One vector is turned by the same rotation once a tick. Each row is the vector after some number of ticks, and that number follows the row.
The counts run from 0 to 365.
[.15 -.09 -.12 .20 -.06 .37 .15 -.02 -.19 .02 .32 .19 .05 .25 .17 .08 -.01 -.17 -.05 -.13 .00 .09 -.01 -.37 -.01 .15 -.02 -.11 .25 .10 -.07 .22 -.06 -.19 -.07 -.12 -.22 -.03 -.18 -.03 .05 .17 -.14 -.01 -.08 .10 .00] : 273
[.07 -.12 .31 -.09 .12 .14 -.23 -.09 -.14 .06 .13 .04 .14 .11 .14 .07 .12 -.28 -.10 -.33 -.15 .15 -.09 -.19 -.11 .24 .28 .00 .18 -.20 -.24 .08 -.09 .05 .02 -.25 -.10 -.05 .05 -.10 .08 .04 -.15 .06 -.07 .21 .11] : 154
[-.14 .17 .02 .05 .12 -.03 -.02 .12 .18 -.20 .02 -.01 -.04 -.06 -.02 -.27 .04 .17 .04 .01 -.22 -.18 .09 .39 -.28 -.11 .04 -.10 .07 -.18 .08 -.11 .08 .05 -.28 -.27 -.10 -.14 -.21 -.03 .12 -.07 .01 -.39 -.16 .07 -.24] : 287
[.04 .28 .13 -.25 -.13 -.21 .22 -.03 -.06 -.28 -.16 -.15 -.09 -.01 .03 .01 -.01 .02 -.14 .09 -.15 -.19 .22 .28 .21 .00 .08 .26 -.07 .00 .10 -.14 .18 .05 -.10 -.03 .07 -.12 .19 .03 .26 -.11 .22 -.01 .01 .32 -.06] : 296
[.05 .08 .13 -.02 .09 .09 .00 -.15 .16 -.07 .07 -.14 .14 -.15 -.29 -.20 -.17 .01 .05 -.27 -.14 -.18 -.19 .12 -.27 -.14 .09 -.10 .04 -.22 -.02 .01 .19 -.01 -.11 -.20 -.15 -.19 -.04 -.20 -.15 -.12 .16 -.28 .06 -.29 -.09] : 164
[-.14 .21 -.01 -.21 -.22 -.08 -.13 .20 .05 -.25 -.04 -.09 .03 .08 -.02 .13 .11 -.06 -.06 .14 -.06 -.24 .19 .27 .30 .04 .25 .24 -.07 .07 -.05 -.20 .06 -.01 -.15 -.08 .02 -.04 .14 .13 .21 .13 .04 -.19 -.12 .37 -.07] : 357
[-.17 .05 -.31 -.10 -.22 -.03 -.24 .06 .11 -.15 -.09 -.27 -.19 .20 .15 .31 .13 -.11 -.13 .01 .02 .01 -.03 .07 .42 .01 -.02 .11 .07 -.01 -.01 -.14 .02 -.20 .07 .07 -.02 -.06 .22 .19 .06 .00 -.14 -.14 -.04 .21 -.04] : 143
[-.11 .00 -.28 .05 -.25 .06 .03 -.09 .02 -.03 -.05 -.09 .06 .14 .08 .25 -.10 -.19 -.31 -.16 .13 -.08 -.14 -.11 .51 -.06 -.06 .08 .23 -.04 .09 -.09 .03 -.26 .03 .16 -.14 .03 .09 .05 -.07 .23 -.28 -.06 .02 .17 -.15] : 204
[-.14 -.06 -.18 .08 .14 .08 -.23 .09 .13 -.11 .07 .22 -.24 .14 .17 -.18 .13 .23 .20 .07 -.09 .16 .00 .15 -.43 -.05 -.17 -.21 .18 -.10 -.09 -.03 .05 -.02 -.09 -.24 -.05 -.06 -.33 .05 .12 -.09 .01 -.21 -.06 -.13 -.04] : 7
[-.11 .32 .09 -.22 -.11 -.17 .12 -.10 -.03 -.17 -.18 .01 -.14 .11 -.06 -.01 .11 .07 .06 -.05 -.06 -.17 .16 .39 .19 -.14 .10 .11 -.12 .23 .09 -.22 .22 .16 -.05 -.11 .17 -.19 .03 .14 .32 -.16 .16 -.07 -.05 .26 .00] : 294
[.00 .10 -.24 -.09 -.24 .15 .27 -.12 .00 .43 .05 .02 .07 -.01 -.28 .05 -.05 -.01 .11 -.30 .10 -.17 -.21 -.24 .29 -.07 -.08 -.06 -.09 .19 .10 .02 -.22 -.09 .00 .00 -.01 .07 -.14 .20 -.13 -.07 -.25 -.04 -.04 .09 -.11] : 325
[.00 -.10 .07 .07 .16 .29 -.22 .00 -.02 .07 .14 .19 .06 .11 -.02 -.15 .18 -.05 .16 -.24 -.20 .12 -.12 -.01 -.43 .02 .12 -.21 .21 -.08 -.25 .01 .03 .06 .01 -.30 -.15 -.10 -.28 -.02 .07 -.12 -.03 -.22 -.15 .03 .08] : 219
[.23 -.03 .35 -.19 -.13 .04 -.20 .12 -.10 -.21 -.04 .07 .23 -.01 .03 .18 -.09 -.11 -.11 .29 .09 -.11 .19 -.07 -.03 .15 .33 .24 -.11 .05 -.34 .00 .03 .01 .01 .05 .19 .08 .24 -.01 .16 .16 .17 .18 .02 -.03 .15] : 304
[-.15 .06 -.04 .24 .31 -.13 -.18 .08 .03 -.21 .05 .16 -.33 .07 .23 -.03 .01 .14 -.01 .07 .04 .09 .21 .27 -.27 -.07 -.23 -.04 .10 .02 .21 -.11 -.01 .06 -.15 -.17 .10 .08 -.35 .00 .10 .11 -.16 .06 -.11 -.13 -.15] : 70
[.12 -.07 .10 .04 .00 -.11 -.05 .05 -.22 -.07 -.19 .11 -.08 -.20 .05 .04 .01 -.02 -.28 .43 .04 .05 .18 -.13 -.04 .21 -.04 .21 -.09 -.02 -.26 .04 .03 .01 .11 .15 .26 .03 .18 -.02 .13 -.17 .22 .35 .14 -.10 .06] : 244
[-.08 .11 .07 -.19 -.18 -.12 -.08 .01 -.05 -.20 -.13 -.07 .05 .15 .20 .21 .06 -.12 -.26 -.04 -.07 -.04 .14 .10 .41 .10 .26 .27 .14 -.01 -.06 -.19 -.03 -.01 -.04 -.04 -.04 -.02 .17 .10 .20 .13 -.08 -.01 -.05 .48 -.01] : 84
[.15 -.19 -.19 .02 -.05 .25 .14 -.03 -.06 -.05 .20 .25 -.10 .30 .26 -.09 -.10 .24 .05 .15 -.08 .32 -.02 -.20 -.22 .12 -.26 -.17 .19 -.06 -.16 .25 .01 -.15 .05 -.04 -.17 .04 -.21 .03 .07 .00 .12 -.01 .00 -.15 -.01] : 337
[-.08 .18 .24 -.05 .30 -.06 .12 -.15 .02 -.10 .06 -.04 -.01 -.11 -.10 -.26 -.01 .07 .05 -.33 -.26 -.04 -.02 .24 -.32 -.07 .10 -.09 .08 -.10 .12 -.02 .16 .13 -.23 -.32 -.16 -.23 -.15 -.15 .07 -.15 .00 -.13 -.06 .05 -.13] : 225
[.23 .03 -.11 -.08 -.16 .23 .44 -.02 -.21 .11 .31 .00 -.07 .19 .12 -.01 -.17 .14 .10 .11 .07 .03 .04 -.35 .00 .14 -.13 .02 -.04 .21 .01 .34 -.20 -.14 -.07 -.09 -.12 .07 -.11 .11 .03 .06 .08 .15 .04 -.02 -.08] : 57
[.04 .20 -.07 -.14 -.13 .05 .34 -.12 -.01 .40 .10 -.11 .11 -.18 -.37 -.02 -.13 -.05 .07 -.31 .08 -.29 -.19 -.14 .12 -.10 -.05 -.02 -.16 .13 .19 .00 -.22 -.03 -.04 -.06 -.02 .00 -.10 .10 -.19 -.08 -.20 .03 .02 .05 -.19] : 48
[.19 -.09 -.04 -.06 -.21 .02 .14 .17 -.09 .01 -.08 .25 .00 -.22 -.06 -.14 -.02 .24 -.07 .59 -.02 .02 .21 -.11 -.14 .21 -.13 .12 -.05 -.01 -.27 .09 -.12 -.01 -.07 .05 .13 .14 .01 .10 .09 -.11 .24 .17 .05 -.01 -.04] : 182
[.04 -.12 -.18 .26 .08 .17 .10 .03 -.20 -.01 .21 .10 -.17 .12 .26 -.13 .09 .09 -.16 .12 -.11 .22 .06 -.23 -.19 .25 -.23 -.15 .28 -.08 -.08 .26 -.06 -.13 -.08 -.19 -.21 -.05 -.21 -.07 .08 -.07 .00 .08 -.02 .04 -.12] : 1
[-.16 .09 -.11 -.17 -.25 -.12 -.13 .02 .12 -.19 -.22 .01 -.06 .08 .05 .12 .11 -.02 -.15 -.01 -.09 -.04 .02 .28 .39 -.12 .16 .12 .16 -.03 -.04 -.30 .10 -.04 -.01 .11 -.03 -.04 .10 .14 .22 .04 -.07 -.17 -.07 .36 -.08] : 81
[.09 .36 .10 -.19 -.16 .00 .28 .02 .00 -.23 .06 -.11 -.01 .04 -.20 -.01 -.18 .09 .12 .07 -.04 -.27 .16 .22 .02 -.09 .15 .08 -.26 .28 .06 -.02 .28 .09 -.15 -.14 .05 -.12 .01 .06 .18 -.05 .26 -.10 .03 .05 -.03] : 233
[-.08 .04 .00 .29 .24 -.03 .00 .00 -.04 -.24 .13 .30 -.12 .08 .20 -.13 -.03 .06 -.09 .03 -.06 .03 .18 .29 -.37 -.08 -.18 -.13 .21 -.09 .17 -.04 .04 .03 -.17 -.21 -.10 -.02 -.35 -.11 .14 .16 -.06 -.07 -.10 -.13 -.15] : 344
[-.04 -.05 .06 .00 .04 .02 -.22 -.06 .22 .24 -.09 -.22 .10 -.38 -.30 -.05 -.06 -.02 .00 -.16 .03 -.08 -.29 -.06 -.18 -.07 -.05 -.01 -.11 -.32 -.13 -.02 -.18 -.01 .04 .01 .06 .02 .13 -.05 -.36 -.13 -.11 -.05 .11 -.34 -.10] : 41
[.09 .16 -.13 -.20 -.19 .13 .47 -.17 -.14 .37 .17 -.08 -.09 .07 -.15 .01 -.10 .02 .06 -.23 .04 -.07 -.11 -.26 .20 .04 -.08 -.01 -.14 .27 .16 .20 -.16 -.09 .01 -.08 .01 .05 -.06 .14 -.09 -.16 -.09 .09 .03 .07 -.11] : 52
[-.03 .11 .07 .17 .14 .07 -.01 -.18 .08 .16 -.07 -.11 .04 -.36 -.33 -.12 -.06 -.21 -.06 -.25 -.05 -.14 -.30 -.02 -.17 -.10 -.06 -.10 -.02 -.17 .04 -.02 .16 -.03 .07 -.06 -.03 -.23 .04 -.17 -.29 -.33 -.06 -.02 .13 -.27 -.04] : 103
[.12 -.06 .36 .01 .05 .03 -.29 .01 -.13 -.03 -.06 .19 .20 -.17 -.09 .23 -.01 -.24 -.15 .11 .15 -.06 .12 -.06 -.19 .12 .21 .13 -.08 .00 -.27 -.06 -.03 .12 .06 .04 .25 .06 .07 -.05 .06 .12 -.02 .32 .07 -.23 .17] : 308
[-.19 .14 -.06 .01 -.02 -.05 -.01 .03 .15 -.22 -.09 .06 -.08 -.07 -.08 -.29 .04 .19 .08 -.02 -.23 -.11 .02 .44 -.16 -.17 .01 -.08 .11 -.17 .05 -.21 .23 .03 -.18 -.19 -.09 -.21 -.16 .02 .12 -.15 .10 -.39 -.12 .07 -.20] : 288
[.22 -.17 .25 -.05 -.11 .04 -.25 .03 -.11 -.15 -.20 .22 .21 -.12 -.02 .12 -.02 -.12 -.15 .26 .11 .01 .01 -.06 -.04 .11 .16 .16 .03 -.06 -.41 -.08 .04 -.02 .12 .21 .21 .06 .23 -.05 .11 .05 .20 .19 .09 -.21 .23] : 306
[.09 .01 .28 -.23 -.04 -.05 -.21 .00 -.13 -.17 .03 -.16 .08 .21 .21 .24 .04 -.26 -.15 -.08 -.10 .09 .11 -.09 .17 .23 .32 .22 .02 -.04 -.19 .01 -.05 .01 .03 -.07 .04 -.06 .26 .02 .17 .13 .04 .13 .02 .28 .14] : 88
[-.05 .03 -.05 .19 .30 .15 -.17 .05 -.02 -.06 .17 .05 -.28 .20 .15 -.13 .16 .01 .10 -.11 -.11 .18 -.02 .01 -.42 .04 -.12 -.26 .11 -.03 .00 .12 .10 .00 -.05 -.36 -.09 -.09 -.29 -.03 .10 -.11 -.02 -.10 -.04 -.04 -.02] : 281
